Each row is where one point has got to under a steady rotation. How many steps took it there?
The counts run from 0 to 45.
5  -26  29  -7  24  -4  23  7  16  -7  -3  -4  -17  3  26  13  -21  6  -37  3  10  14  6  -9  7  -23  6  -20  -9  10  26  0  18  2  -3  16  2  6
26
10  -36  13  -13  21  -4  19  8  5  -20  0  -3  -15  6  41  11  -15  -9  -26  -6  22  14  -6  10  24  -14  18  0  -4  2  17  -5  22  -4  4  12  20  -13
8
8  -38  19  -8  28  2  22  -2  7  -15  -3  -15  -9  -5  29  16  -14  -5  -32  10  22  15  2  15  15  -8  9  -5  -5  -1  23  -5  13  -3  -11  15  13  -15
28
11  -31  1  0  10  -3  16  -10  -4  -39  -7  -3  11  4  41  26  -10  -13  -25  27  13  4  -4  7  13  -7  8  7  16  -2  0  6  19  -8  2  3  19  -11
1
5  -39  17  -7  24  -8  16  1  13  -9  -3  -13  -17  0  26  12  -21  4  -36  -3  15  14  -1  13  9  -23  4  -11  -11  3  25  -6  9  -3  -6  16  7  -18
37
12  -15  17  -1  20  -12  12  -11  -2  -38  -13  -5  5  4  20  34  -13  -3  -28  46  -4  6  14  3  1  -23  -9  -23  12  -2  -4  17  16  5  1  -1  -2  5
32
4  -15  31  -3  33  -2  21  7  15  -16  -6  -1  -14  7  25  14  -23  6  -38  8  3  9  5  -12  4  -26  -1  -32  -5  15  22  4  24  11  4  2  -1  14
25
4  -44  12  0  18  2  17  -5  1  -18  -5  -8  0  4  35  19  -10  -5  -32  15  22  15  -1  17  14  -9  1  4  -1  -6  12  0  13  -12  -5  10  21  -23
19
10  -44  12  -9  18  -1  19  -4  6  -21  3  -6  -5  1  38  17  -11  -6  -35  11  19  15  -2  12  16  -5  8  2  -5  1  14  -3  22  -9  6  11  22  -19
9
7  -12  23  -9  19  -6  23  9  9  -34  -2  7  -7  9  34  8  -20  -2  -28  12  2  10  7  -22  11  -22  7  -26  1  14  14  6  34  13  13  7  0  17
5
-1  -22  29  -5  25  -9  25  4  19  -18  -1  -4  -25  7  15  15  -23  5  -30  2  10  12  5  5  8  -31  1  -32  -9  6  24  3  14  13  -7  13  -9  2
45
9  -18  18  -4  14  -5  17  -2  -3  -36  -12  0  1  8  30  25  -13  0  -26  39  0  9  4  -12  6  -18  1  -21  12  12  -5  15  25  9  9  -2  -3  15
13
14  -41  2  2  13  -2  14  -2  -4  -29  -3  -6  3  3  41  18  -6  -17  -26  24  17  15  0  14  16  -7  14  3  0  -3  6  5  23  -12  -1  4  21  -13
10
4  -25  10  -3  18  -10  16  -15  -4  -34  -16  -7  6  0  18  27  -12  -2  -23  41  -1  8  8  16  6  -13  -9  -18  17  -7  -5  11  9  1  -1  -2  0  -5
41
6  -39  26  1  26  -4  23  3  9  -11  -2  -4  -18  3  32  13  -23  4  -31  2  21  13  4  6  18  -15  9  -16  -9  3  29  -5  15  -9  -4  13  10  -14
27
11  -39  10  -3  17  -7  17  -6  -4  -29  -13  -10  4  -2  29  25  -12  -13  -28  34  7  10  2  19  14  -9  -6  -7  7  -4  0  9  11  -9  -2  5  17  -14
30
8  -42  11  -5  22  -8  11  -7  0  -25  -8  -14  -2  -1  23  24  -9  -6  -26  30  17  11  2  29  14  -10  -7  -4  4  -12  5  3  13  -9  -1  10  15  -21
39
13  -11  23  -8  20  -6  18  -6  -1  -31  -12  -4  -5  3  17  24  -19  -1  -29  36  -6  8  14  -1  7  -21  -6  -27  14  9  3  10  12  13  10  1  -10  13
33
8  -15  27  -3  20  -3  21  5  17  -18  -2  7  -16  3  36  9  -19  4  -30  -3  9  4  -4  -14  13  -24  11  -22  -6  15  25  6  28  16  11  4  3  13
6
3  -14  26  -2  23  -7  23  -4  15  -22  -8  -2  -18  7  20  18  -21  8  -31  24  -2  9  11  -8  6  -28  -4  -35  2  13  15  8  16  13  4  5  -14  11
34
5  -32  28  -5  31  -10  22  5  18  -8  -2  -6  -20  -1  20  10  -27  6  -34  -3  12  14  10  4  11  -23  2  -21  -12  6  28  3  14  5  -3  15  7  -2
36
4  -44  10  -6  26  -9  13  -3  3  -17  -1  -14  -14  -5  23  21  -13  -9  -35  8  18  14  8  23  13  -14  2  -12  -4  -7  15  -6  10  -10  -10  10  11  -23
38
5  -43  11  -6  24  -9  11  -4  2  -19  -7  -6  1  -4  32  28  -7  -10  -31  24  16  15  6  19  9  -12  4  -2  -6  -4  9  6  11  -6  -3  10  21  -20
29
9  -35  10  1  10  -4  10  -13  -9  -39  -12  -2  14  5  36  30  -7  -13  -25  35  9  9  1  10  16  -9  10  -1  15  2  -7  9  21  -4  3  1  14  -7
11
1  -41  15  -7  24  -2  14  0  5  -12  2  -7  -7  4  37  13  -15  -4  -34  2  19  12  1  12  17  -5  5  0  -6  1  18  3  17  -4  -4  13  17  -12
18
7  -15  35  -6  27  -11  23  2  18  -15  -10  -3  -21  5  16  13  -27  6  -36  10  9  10  5  -1  10  -31  1  -30  -4  5  24  2  17  9  -2  11  -3  6
35
11  -23  24  -4  26  -1  19  3  19  -14  0  0  -15  7  31  14  -22  -2  -35  4  10  13  6  -10  20  -24  6  -19  -10  19  25  3  25  8  3  12  5  7
16
12  -23  6  1  7  -3  15  -11  -5  -42  -10  1  16  7  40  25  -9  -11  -19  44  1  6  4  -2  22  -8  3  -3  16  4  -12  11  29  4  11  -1  10  3
2
6  -16  32  -4  21  -2  20  3  9  -16  -7  4  -11  8  28  8  -13  3  -33  11  1  11  0  -16  16  -25  9  -23  -2  18  18  4  29  6  13  9  -6  19
15
7  -26  26  -3  22  -7  25  5  12  -4  1  -6  -13  0  34  15  -23  0  -37  -3  23  12  4  -4  13  -18  12  -11  -16  9  26  2  20  -4  -2  16  10  -7
17
6  -17  27  -8  30  -12  21  -4  19  -19  -12  2  -17  5  8  17  -29  11  -27  11  7  10  8  0  6  -28  -4  -36  6  9  13  6  13  21  -3  3  -14  13
44
10  -8  19  -7  16  -4  20  2  7  -31  -9  9  -5  8  27  20  -14  5  -30  32  -4  9  2  -16  15  -30  1  -25  7  12  8  12  23  11  7  -3  -7  17
14
13  -20  17  -7  15  -9  14  -11  0  -31  -17  -5  4  12  13  31  -14  5  -24  40  -4  12  9  4  6  -19  -11  -23  16  0  -2  9  13  12  4  3  -5  6
42
8  -11  26  -9  22  -16  21  -9  6  -27  -14  -8  -11  0  15  21  -21  7  -25  33  -1  9  11  5  5  -25  -8  -33  3  6  1  4  13  15  0  -1  -12  10
43
11  -14  24  -9  19  -10  18  -7  -2  -32  -12  1  2  8  24  26  -18  1  -23  40  -6  9  10  -2  7  -19  -7  -20  14  5  2  9  18  15  4  -3  0  8
23
